Rotation paths and how fast each direction turns (degrees each step)
Each turn is a multiple of 5 degrees from 10 to 175, or 0.
Each row of a path follows its step; steps can be skipped.
path 1
step 0: [-10  -8  13  -9  -9  30  -3  17  34  37  32 -59 -51 -48  24 -12  -5 -19
 -29  18 -57  21  -1  16  17  22  18  -6  51  16  24 -31  30 -20 -58  29
 -19  -2 -28  -8 -14 -49 -15 -10  -3 -12   6 -21 -26]
step 1: [ 40   2 -19  16 -31  36  19 -26  -1 -18  69 -42 -28   0  23 -19  11  -2
 -49   2  -7  33 -22  -6 -14  43   0   8  50 -17   2  25  20  10  25  15
  28  38 -45 -31 -14 -11  -8  -7  14 -24   5 -59  -2]
step 2: [ -8  -9 -76  12  -6  -2  34   4  -2   1  25 -43  29  13  32  -6  26 -29
 -26  25  33   4 -38   8 -12  61  -5   8  -8   2  29   4   6  27 -42  -3
  44  21   4   7 -10 -25 -21  37  12 -51  42 -11  35]
step 3: [-48 -29 -61 -29   3  -4 -20  -7 -14  30 -31 -35 -22 -15  -3   7 -19 -22
  -7 -16  19  12 -15   0   4  69 -24  15 -33 -17  27  12  35 -11   0 -32
  48   4 -33  41 -16 -34 -28 -21 -31   5 -22 -25  25]
step 4: [-56 -26 -57 -33  -1 -52  17   7 -17  -9 -10  -8 -14   4   8  -3 -55  13
 -42  -9 -11  27 -17 -15 -46  31 -10  -2  15  -5   4  34 -31 -19   9  23
  10  22 -23  31  61  31 -22 -17 -33 -16 -18 -17 -29]
step 5: [-72   3  17  -2 -18 -13   8  70 -24  26 -14 -24  18 -20  24 -15 -13  17
  10  29  -4  26 -14  38 -10 -23 -10  35  19  37  45  40 -42   5  17   9
  23  50 -35  16  48 -15 -15  13   3   8  13  -7   1]
step 6: [-23 -17  63  27  36 -15  11  30   2  40 -12 -24 -30 -18  28  -8  -9  44
 -10  21 -18  -7 -57 -36 -25 -19   1  -7 -18  23   0  68   8 -10  30  -9
  31   3  -6  -6   2 -48 -62 -14  18  -9 -13 -18   7]
step 7: [ -1 -20  43 -19  55 -49  54  22  -6   0  17 -65  -1 -10  29 -10  22  18
 -32  19 -54 -29  -3 -19   6  30 -21 -18  11  18  18   8 -20  -2  10  27
  -2 -37   8  13  -5 -40   4  38   5   4 -22 -46 -27]
step 8: [ 29  -3 -19 -30   9  30  39  50  -4  23  22 -31  13   0   6   5  21  11
 -10 -18 -48  32  -2 -14   9   4 -22  -3  16  24 -22  -2 -28  20   5  29
  63   7 -56   8 -65 -32  24  26  18   4 -60 -13 -12]
step 9: [ 15 -22 -40  -8  -8 -17  -5  28  51 -33  36 -10  17 -27  48   1  11 -29
 -16  26  13  22  11 -39 -16  12 -10 -12 -39  32   7  43  12  -3 -10  63
  52  28   5 -23 -50   2 -12   4   6  -8 -54  10   5]
step 11: [-47   2 -29 -19 -13  11 -17  16 -16   9  33 -49   5   3  34   5 -49  -7
 -25 -25  14 -18 -31  31 -55   2 -57   7  20  19 -56  -6  -6  31  12   8
  23 -28  22  -2   1   6 -35 -37  -9   3 -48  40  -6]
Speeds:
[ -4   4   7  -8   9  -5  -1  19   5 -10   3   6   7   4   4   7  -3   2
   1  -5 -14 -13   6  -2  -6 -11  -7  -2 -19  -1   0   2   8   8  10   5
   9   0  -1  -2  -2  -4  12   2  13   4  -9   4 -10] | 25
[ -9  10  16 -12  -1   4  -5 -11  -6   8   5  -2   4   2  11   0 -20   0
  -1  -5  -1   8  -7  -1  11   0   3   7  -6   5 -11   1   3  -1  -1  12
   2  -2   9 -16   6  -3   5   6   2  -4  11 -10   5] | 65
[-20  -7   4   2  11   3   7  -4 -11  -5   0   8   3   1 -13  -5   7   3
  12  -6  -5  -4 -10  -6 -10  -6  -2  17   6   2   5  11  -5 -17  -6  -1
  -3  -3   1  -9   7  -8   3   1  -6   8  -2   6  -3] | 45
[ 13  19  -9  -6   8  -8  -1  -5  -9 -12  -9  -2 -12  -5   1   1  -1  -1
   2   4  -4   6 -12  16  -5   4  -9  15   1  -3   6   6   9   0  -5   6
  10  -1   7   3  -6   6   6  -6   1  -3   4  12   3] | 45
[  2  -6   2  -1   5  -4   1  -1   2  -7  -8 -15   7  12   0   9   3   2
   4 -19  12  -5 -16  -4   9  -5 -11  -3  -2  10   4  -7   4  -2  -3   0
   3 -18 -11   7  -6   8   3  -1  -8  -5   6  -8  -3] | 80
path 2
step 1: [-41  -4 -46 -39  31  -1 -13  -3  12  17  50  42  11  13  22  30  -9  -8
 -27  15  24 -45  34  17 -13 -12   5  25  36 -40  17 -21  13 -48   6  -6
 -24  -9  22  16  29   0 -12 -33  21  41  32 -46   3]
step 2: [ 16 -20  -4   7  15  45 -16 -43 -19 -18  30  34  41 -41  37 -18   6  46
  -7 -30 -15  -5  17  -4 -13  34 -19  16 -16 -24  11  -9   6  10  17  24
  -9 -20  25  23  39  42  10 -21   1  75  26 -33 -39]
step 3: [-20  -4  -4 -26   0  14 -13 -12   3 -17  16  -7  16  23  12   5  53   4
  -8  14 -39   5  -8  -7 -14   6   3 -14  46 -59  21   0   1 -11  16 109
  -1 -28  -3   8 -30 -14  28  -2  -6  56  31  -9 -18]
step 4: [-16  27  11 -22  26 -21  -3   6  28 -14  -3 -39   2 -22  14  20  27  15
 -19 -38 -42  11  17  21  13 -23  34  20   5  -8  23  22 -14 -36 -60  29
   2  -5  27  54  30   7  12  -8  12  75  30 -28  31]
step 5: [ 29 -40 -25 -15  52  28 -16  -4   6 -54  22 -17   3 -15  21 -11  52   7
 -33 -12  20 -17  24 -10 -19  -9 -32 -21  37  -4 -11  13  -5 -23 -44   9
 -20  15 -32  14  22   4   7 -58 -25  24  59   4  35]
step 6: [-29 -67   7   6  48 -39  29  19  -5 -21  48  22  -5  -9   7  36 -14  -2
   7 -48   0 -25  35  43 -10  12 -25  15  13 -39 -19  14  34 -28  -7  48
 -25 -20 -14  19 -10  31  12 -21 -12  26  19  -3  -8]
step 7: [  5 -14  11  31  41 -15 -10 -54  18  22  33  21  -2 -14   7  -2  46   4
  23 -27 -23  14  24  -1  22 -22  10 -18  29 -21 -27 -39  21  26 -52  13
 -23 -32 -11  -7  23  22  65   1   9  45  32 -22 -37]
step 8: [-27 -36  -9 -61   0 -54 -16 -20   5 -25  10 -14  37  17  32  21  -6  10
  -4  28  -7  29  35 -24  -5  -4  -3  11  60 -29   7 -20  -2 -10 -30  11
  23 -28 -22  21  18 -14  17 -20  41  10  63 -21 -32]
step 9: [  8 -48  -7 -61 -20  28 -15  -8 -16  11  62   0  -1   6   4  16 -11  32
 -37 -30 -15 -32  42  28 -14  -8  37  18   8  19  25  32  15  11 -33   0
 -18  -1  12  16  21  -7  37 -35  25  55  19 -42  -9]
step 10: [ -7 -30 -37 -28  36  17  18  12 -17  -2  43  19 -24 -34  60 -56  31  23
  36  -6  -7 -41 -18  -8 -32  23  12  28  29 -18   9 -16  -9   2  -8  46
  -7  -3 -11 -16  10 -16   3 -22  -9  49  48 -24  -9]
step 11: [ -2 -29   2  -9  22  22   1   2  17   3  26  -1 -23   4  39  44  32  14
  10  -8 -40  26  39  27   8  37 -20  36   9 -67  34 -25  28 -12 -14  16
  19 -19  11  36 -10  -4   2  45 -33  54  38 -23  11]
Speeds:
[  2 -10  -9  -5 -11  -5   0   0 -10  22  17   6  -3   7   1  -9  -5   5
  11   5  -1  -1   8   1   5  11   4  11   1   1   6  -7  -4  11  -5 -13
  10   4  -5  -5  -1 -12  -4   6  -1  -2   7  -7  -2] | 35
[  1  -6  -7  -5  -5  -8   6  -5   2   8  -1  -3  -7   9  -4  17 -12   3
  -5   0  -3  -3  12   7  12 -14   9   5  -9  -5   5   4  14 -16   9   9
  -5  -7  12  -4  -9  -3  -2   1  -8  -3  -1  -2   6] | 140
[  4  -7   2 -12 -10  -8  -8   0   5  -7  -8  -8  -9  -4 -17  -6   7  -1
  -6 -11   6   7  12   8  -9  -5   1  -3   6   9   3  -9 -18  -9   4  -2
  -7   2   0  -7   3  -6 -10   6   6   3  -1 -12   0] | 85
[ 10   8  -3  -9   3   7   6   2   3  -1   6 -22  -9  -8  10   9   2   9
  10  -8   4   1 -10  12   1  10   2  -3   2  -2  -5   6   0  -1  -9   3
  -5  11  -9  -5 -10  -1 -11   7  -4  -2   5   0  16] | 60
[ -5  -6   4   6  -3  -8  11  -7  -5  -9   6  -5   2   0   2   3   3   2
   8   0   1 -12  -5   4  -9  10   3  -3  -5   5 -10  -9 -16  10  11   5
  -5 -14  11   1  -2  -4  15   4 -20   1  -5  -7   7] | 95
[  9 -10  -2 -14   5  -5   3  -7   1  11   1   2   3  -7   2   5  -1  -4
   9   2  -1   1   3  -3  -8  -3  -5  -7  12 -13   8   6  -1   1  -3  11
   3  12   7   0  26   4   8   4  -7   2 -15   2   6] | 0
[  2  -6  -7   2  -1   3  -6  -1  -6 -12   7  13  -4  -7   1 -15 -12   1
  -2  -9  -8  -8  -7  18  -9   2  -8   2  -1   4   0  -6  17  -3   6   4
  -3   7  -3 -16   2   5  -8  -5 -12   5  -7   3  -6] | 90
